Questions about the array below. Rows and columns are numbered from 1.
1) The entry in row 1 and column 1?
2) The entry at row 1, column 3?
3) The bottom entry of the column that holds the smallest entry?
4) The bottom-left entry?
5) The entry in row 1 and column 2?
[[24 16 21 11 75 18  9 77 12]
 [72 18 13 20 77 73 21 71 25]]
1) 24
2) 21
3) 21
4) 72
5) 16

[[70 60 24 85 26 65  4 11 15]
 [26 62  5 16 39 14  5 36  3]]
Counting starts at 1.
The entry directly below 4 -> 5
The entry directly below 11 -> 36
The entry just left of 24 -> 60
Which number is the entry at row 2, column 1?
A: 26
Which number is the top-right entry?
A: 15
The entry at row 1, column 3: 24

Questions about the row below.
1) Which number is the entry just right of the largest entry?
2) Which number is the entry just right of 1.24?
3) Which number is the entry just left of 2.22?
4) Which number is the entry just right of 0.15?
5) Which number is the entry just right of -1.23?
6) Which number is the entry just right of 1.15?
7) Which number is the minimum?
8) Which number is the entry just left of the smallest entry?
(1.11, -1.23, -0.10, 2.07, 0.03, 2.22, 1.24, -0.38, 0.15, 1.15, 2.18)
1) 1.24
2) -0.38
3) 0.03
4) 1.15
5) -0.10
6) 2.18
7) -1.23
8) 1.11

Read these off the grid that follows. Counting starts at 1.
1) Which number is the top entry of the column that holds the smallest entry?
2) Which number is the smallest entry?
3) Which number is the top-left entry?
4) Which number is the entry in the bottom-left corner?
5) Which number is the entry at row 2, column 1?
6) Which number is the entry in row 1 and column 3?
7) Which number is the entry in the bottom-right corner?
8) Which number is the entry in the top-right corner?
[[ -2 -14 -33  -2  21 -27   3 -15 -11  15   6  17 -13]
 [  4  -8 -23  -6  20 -31  -3 -20 -14  -1 -10  21 -13]
 [ 47  50  50  21  11 -27 -10  23  -9 -75  20 -18  36]
 [-17  -6  11  -2 -24  38   4  10  16  19  -2 -13   1]
 [-35 -10  24   3 -52  88  14  33  39  47  15 -40  10]
 [  8  36  77   9 -44  57  -6  40  24 -37  -3 -43  34]
 [  2 -10 -23 -11  19 -33  -6 -26 -16  -4 -23  27 -17]
 [ 10  -5 -30   2  29 -41   1 -13 -16   0  12  17  -8]
 [ 23  35  59  -1 -15   6 -19   9  -1 -63 -33  -9  19]
 [-30 -16   9 -11 -34  53   2   3  20  32 -22  -9  -8]
 [-50 -35 -11  -8 -42  76  16  11  32  76   2 -19 -13]
 [ 11  33  72   1 -36  41 -13  24  15 -47 -26 -27  25]]
1) 15
2) -75
3) -2
4) 11
5) 4
6) -33
7) 25
8) -13

W = [[12, 21, 13, -23, -10, 58, -14, 5, 57], [12, 10, 18, -12, -21, 59, 6, 3, 57], [8, 21, 13, -11, -27, 59, 5, 4, 60], [12, 18, 3, -12, -21, 59, 1, 3, 57], [25, 24, 13, -11, -20, 59, 6, -8, 57], [7, 13, 13, -12, -21, 61, -3, 3, 64], [15, 21, 32, -12, -21, 59, 6, 3, 81], [12, 16, 8, -12, -21, 59, 16, 12, 51], [26, 17, -7, -3, -21, 59, 6, 3, 57], [17, 21, 26, -12, -21, 63, 4, -11, 57], [12, 23, 11, -16, -16, 59, 6, 7, 57], [12, 25, 8, -12, -21, 46, 6, 3, 57], [12, 21, 13, -12, -21, 59, 14, 3, 57], [19, 23, 14, -25, -21, 52, -10, -1, 54]]
The second smallest entry -> -25
Which number is the fourth entry in reading order? -23
Which number is the second largest entry? 64
The 5th entry in reading order is -10
The minimum -> -27
Which number is the largest entry? 81
The entry just right of 58: -14
Which number is the entry just right of the smallest entry? 59
The entry just left of the largest entry: 3

[[-15   8 -27  21 -15 -48  41 -51  67 -29 -71]
 [ 21 -67  36  15  13 -23  40 -48  40 -48 -12]
 [ 20 -44  36 -39  57  17 -11  30 -33  24  66]
 [ 16 -31  31 -46  59  25 -23  46 -47  39  76]
 [ 15 -29  30 -46  59  26 -25  48 -49  40  77]
 [  1 -26   0  21 -10 -41  41 -51  64 -48 -55]
 [ 24 -64  44 -17  43   1  12  -4  -3 -11  39]
 [  9   5  17  -7  -8  33 -40  44 -64  21  53]
 [ 24 -67  44  -5  33  -8  24 -23  14 -29  20]
 [ 10  -8  21 -46  47  33 -39  48 -64  40  77]
 [ 24 -66  44 -14  41  -2  16 -10   3 -16  34]
 [ 24 -66  44 -13  40  -2  16 -11   3 -17  33]
 [-15   8 -27  21 -15 -48  41 -49  67 -26 -71]]
Rows and columns are numbered from 1.
Find the entry in row 2 and column 1.
Answer: 21
Find the entry at row 1, column 1.
Answer: -15
Find the entry at row 1, column 3.
Answer: -27
The entry in the bottom-right corner: -71
Find the entry at row 2, column 3.
Answer: 36
The top-right entry is -71
Find the entry just right of the centre entry.
Answer: 12
The entry directly above the centre entry: -41
The entry at row 1, column 2 -> 8
The entry in row 3 and column 2 -> -44
Find the entry just right of 5.
Answer: 17
The entry at row 2, column 2 is -67
Find the bottom-left entry.
Answer: -15
The entry just right of -47 is 39
The entry directly below 53 -> 20
Find the centre entry.
Answer: 1
The entry in row 3 and column 1 is 20
